In the data rows, 128 means zero.
Here are some numbered points:
array([124, 77, 114, 105, 102, 139, 72, 133, 201, 63, 145, 143, 111, 83,
       146, 96, 151, 125, 134, 171, 161, 88, 123, 155]) 0
array([118, 110, 109, 123, 127, 143, 104, 135, 147, 121, 135, 130, 142, 107,
       138, 115, 136, 122, 119, 136, 134, 127, 115, 146]) 1
array([113, 153, 173, 141, 106, 101, 144, 135, 129, 87, 137, 118, 95, 152,
       137, 114, 131, 136, 138, 143, 132, 91, 145, 141]) 2
array([135, 140, 175, 134, 108, 96, 139, 116, 129, 106, 139, 131, 106, 140,
       133, 116, 126, 144, 155, 126, 144, 118, 144, 120]) 3
array([129, 107, 129, 117, 152, 132, 123, 145, 135, 134, 125, 129, 145, 120,
       131, 153, 138, 129, 119, 130, 126, 121, 118, 142]) 4
array([129, 105, 72, 125, 139, 157, 118, 140, 130, 156, 111, 117, 164, 113,
       127, 149, 126, 110, 102, 117, 101, 144, 105, 130]) 5
array([142, 104, 82, 102, 156, 174, 114, 143, 125, 160, 107, 121, 144, 113,
       122, 129, 135, 102, 98, 123, 101, 141, 122, 149]) 6
array([121, 145, 180, 148, 96, 74, 118, 116, 143, 74, 161, 152, 89, 143,
       120, 104, 126, 157, 179, 131, 172, 112, 144, 115]) 7
array([136, 57, 45, 87, 160, 198, 75, 151, 179, 159, 107, 129, 198, 72,
       147, 177, 154, 103, 80, 146, 114, 134, 86, 169]) 8
array([121, 209, 182, 177, 114, 85, 185, 112, 80, 133, 139, 106, 104, 197,
       125, 124, 91, 148, 150, 98, 100, 122, 155, 83]) 9
array([128, 110, 130, 128, 116, 114, 102, 129, 146, 118, 144, 139, 129, 112,
       127, 130, 144, 136, 135, 132, 148, 137, 122, 134]) 10
array([125, 163, 208, 156, 101, 41, 137, 100, 120, 85, 161, 153, 74, 171,
       112, 92, 103, 172, 192, 127, 175, 125, 172, 94]) 11
array([118, 102, 87, 131, 123, 160, 92, 131, 152, 124, 135, 136, 160, 79,
       134, 132, 141, 114, 111, 127, 130, 134, 99, 145]) 12
array([127, 141, 119, 142, 137, 122, 144, 123, 122, 146, 126, 125, 137, 137,
       119, 150, 126, 133, 137, 113, 116, 134, 136, 112]) 13
array([130, 126, 156, 115, 106, 122, 140, 129, 140, 106, 142, 126, 96, 142,
       146, 109, 134, 135, 143, 144, 142, 109, 147, 127]) 14
Which two points above are nearest to each new point by angle? Their numbers follow each, nearest first.
array([126, 165, 168, 151, 128, 95, 156, 116, 87, 132, 133, 124, 101, 165,
       117, 114, 110, 146, 139, 106, 122, 140, 133, 99]) 9 11
array([123, 156, 158, 167, 118, 82, 136, 111, 109, 110, 142, 131, 114, 136,
       106, 110, 113, 147, 158, 109, 135, 136, 131, 107]) 11 3
array([115, 165, 231, 135, 70, 52, 159, 98, 125, 56, 167, 136, 46, 171,
       145, 78, 114, 167, 184, 146, 183, 92, 173, 106]) 3 11
array([123, 110, 117, 110, 117, 142, 120, 126, 144, 118, 131, 134, 122, 126,
       139, 110, 128, 122, 131, 140, 134, 132, 134, 137]) 0 1
array([129, 128, 93, 134, 147, 141, 121, 132, 120, 154, 119, 117, 162, 126,
       127, 164, 120, 126, 111, 107, 106, 148, 120, 124]) 5 6
array([115, 149, 138, 143, 97, 97, 146, 108, 122, 106, 141, 137, 98, 163,
       129, 82, 101, 147, 149, 134, 139, 135, 150, 112]) 11 3
array([127, 117, 113, 112, 125, 140, 117, 136, 153, 116, 129, 126, 140, 126,
       146, 132, 134, 119, 122, 138, 123, 118, 128, 139]) 1 8
array([126, 139, 147, 139, 124, 129, 135, 126, 135, 111, 142, 127, 122, 132,
       124, 110, 127, 125, 128, 130, 132, 125, 126, 141]) 2 7
array([116, 148, 145, 134, 109, 124, 144, 122, 126, 115, 139, 122, 116, 148,
       131, 115, 123, 120, 132, 134, 125, 110, 146, 122]) 2 14
array([130, 159, 154, 149, 129, 84, 143, 108, 102, 129, 133, 130, 124, 152,
       113, 135, 105, 149, 148, 117, 131, 141, 139, 100]) 9 11
array([123, 152, 114, 119, 130, 139, 164, 126, 97, 149, 118, 108, 131, 159,
       133, 142, 118, 117, 117, 115, 102, 132, 140, 123]) 13 9
array([133, 84, 99, 97, 137, 158, 82, 139, 161, 125, 119, 150, 149, 81,
       129, 126, 147, 117, 117, 150, 142, 119, 104, 149]) 1 8
array([131, 130, 131, 150, 118, 119, 117, 124, 138, 113, 130, 129, 114, 128,
       115, 118, 124, 134, 139, 125, 128, 126, 137, 112]) 7 11
array([122, 89, 73, 111, 142, 190, 97, 153, 161, 133, 111, 114, 169, 75,
       138, 147, 154, 98, 87, 143, 101, 114, 86, 157]) 8 12
array([114, 142, 209, 127, 96, 81, 129, 111, 146, 69, 158, 157, 70, 155,
       138, 85, 128, 158, 180, 154, 180, 105, 159, 122]) 7 3
array([122, 151, 187, 156, 117, 74, 135, 110, 123, 109, 148, 138, 92, 153,
       118, 104, 121, 152, 156, 121, 155, 127, 141, 115]) 11 3
array([136, 149, 141, 159, 130, 115, 144, 129, 112, 133, 126, 123, 113, 155,
       121, 133, 117, 131, 128, 121, 118, 113, 139, 113]) 9 13
array([129, 115, 99, 141, 135, 130, 109, 125, 144, 128, 122, 123, 161, 113,
       124, 163, 112, 132, 131, 120, 115, 121, 112, 105]) 5 8
array([130, 125, 157, 122, 143, 126, 146, 120, 117, 147, 126, 150, 116, 144,
       131, 137, 117, 142, 135, 129, 147, 133, 140, 124]) 11 3
array([129, 110, 165, 119, 110, 92, 98, 121, 155, 92, 146, 158, 110, 115,
       130, 121, 143, 150, 163, 148, 177, 118, 141, 133]) 7 10
array([132, 124, 165, 133, 124, 109, 118, 126, 138, 110, 142, 145, 112, 127,
       129, 124, 132, 144, 149, 141, 154, 121, 127, 122]) 7 3
array([118, 92, 37, 125, 171, 192, 92, 153, 142, 187, 105, 116, 222, 69,
       127, 178, 142, 95, 67, 110, 84, 163, 61, 155]) 5 8
array([126, 162, 158, 149, 124, 102, 163, 107, 97, 128, 137, 122, 119, 156,
       124, 132, 110, 142, 133, 112, 135, 141, 135, 104]) 9 11
array([126, 109, 85, 120, 154, 167, 102, 151, 148, 135, 112, 126, 161, 97,
       128, 150, 143, 112, 97, 140, 114, 119, 99, 151]) 8 12
array([115, 143, 56, 148, 126, 175, 131, 135, 125, 148, 111, 85, 163, 121,
       142, 132, 110, 102, 95, 119, 67, 119, 109, 119]) 5 6
array([133, 120, 148, 119, 148, 118, 135, 139, 121, 149, 122, 124, 123, 131,
       124, 149, 138, 133, 134, 120, 127, 118, 124, 128]) 4 13
array([130, 94, 60, 97, 140, 173, 105, 151, 153, 140, 115, 116, 149, 104,
       141, 138, 139, 108, 107, 137, 108, 131, 114, 148]) 8 6
array([119, 128, 150, 127, 119, 107, 118, 135, 143, 94, 134, 133, 108, 123,
       120, 111, 136, 135, 150, 139, 144, 110, 134, 130]) 7 2
array([135, 88, 84, 96, 133, 164, 95, 144, 161, 128, 122, 133, 150, 88,
       138, 134, 148, 113, 107, 147, 127, 125, 112, 161]) 8 1
